(in the rows, 128 means zero)
One turn sends every row of this set to another row. A few are shown first. Where does it send the rows asked after them?
nus: [153 127 110 153 122 129 110 141 149 154 158 150 119 157 117 136]
bef: [134 123 136 157 114 140 142 141 153 139 108 160 143 148 133 120]
pugum: [144 138 110 151 146 130 114 137 151 141 161 149 129 169 134 137]
zoka: [147 137 109 129 130 117 107 123 155 111 118 172 170 136 119 143]
tuz: [126 130 133 144 122 132  97 139 159 178 123 136 154 148 104 128]
finon: [137 121 144 144 129 126  99 124 152 168 112 123 156 137 118 135]
zev: [134 120 109 168 150 121  94 131 144 113 139 124 163 145 104 132]
genag: [149 135 116 152 153 127 115 129 148 135 156 142 131 164 143 141]
Bib: [145 136 108 152 133 130 111 142 152 149 162 153 124 166 123 135]
bas: [167 116 121 154 125 123 111 126 142 146 147 138 119 143 129 143]
gedo: [143 139 104 129 121 120 105 132 158 119 123 178 167 140 109 139]
tet: [119 141 137 142 153 130 102 130 160 161 123 130 166 158 127 132]
zos: [134 122 138 157 116 139 142 138 152 137 108 159 144 147 136 121]
moga: [157 127 122 152 149 124 115 122 144 134 150 137 129 155 146 145]
roluk: [146 135 104 129 116 120 105 131 157 120 121 177 165 136 107 139]
tuno: [132 121 102 168 137 124  91 141 147 123 143 131 159 146  90 127]
nim: [165 119 124 153 137 122 114 121 142 138 146 135 124 146 140 146]
zesor: [128 128 134 157 117 142 142 143 155 139 112 163 145 153 133 119]
Senu: [126 134 143 143 152 127 103 122 155 158 117 124 165 150 132 136]
Fusul: [130 124 103 168 144 124  92 139 148 119 144 130 162 149  95 128]
lili: [129 129 136 157 124 141 143 140 154 134 111 161 147 154 139 120]
lenet: [131 125 135 157 114 141 142 143 154 140 111 163 143 151 132 119]
bab: [134 123 139 144 121 128  98 132 155 175 116 130 153 139 108 131]
tefa: [162 120 115 154 118 126 110 135 145 152 152 145 117 148 120 139]
Gulo: [139 116 111 168 145 120  94 129 142 114 136 122 162 140 103 133]
raned: [151 131 110 129 119 117 106 123 154 116 116 171 166 130 113 142]
gobel: [131 126 137 157 123 140 143 138 153 134 109 159 147 151 140 121]
Bufid: [133 124 138 157 120 139 143 137 152 135 107 158 146 148 139 122]
Futef: [141 113 108 169 133 121  91 134 143 122 137 125 157 137  92 131]
muv: [118 138 130 143 132 133  99 142 162 175 127 139 158 157 108 127]
Reg: [130 124 105 168 149 123  94 135 146 115 142 128 164 149 101 130]
gusov: [115 143 131 142 145 132 101 137 162 168 127 136 163 161 118 129]
pakun: [137 116 105 169 132 123  90 138 145 124 140 129 157 142  89 129]
bizi: [127 129 134 156 121 142 143 142 155 137 112 163 146 154 136 119]
Folur: [134 125 146 143 142 125 101 120 152 162 112 121 161 141 127 137]
dati: [143 140 107 129 131 119 107 126 157 112 121 174 171 140 118 141]
Ruka: [142 141 104 128 127 120 107 130 158 115 123 177 169 141 113 139]
lotog: [150 132 108 129 116 118 105 127 155 119 118 174 165 132 109 141]
fenef: [142 113 111 169 139 119  92 130 142 118 135 122 159 136  98 132]
Dite: [150 133 111 129 125 117 107 122 153 113 116 170 168 132 118 143]

Reg goes to pakun
Senu goes to muv
bizi goes to bef
And these:
gedo goes to raned
genag goes to nus

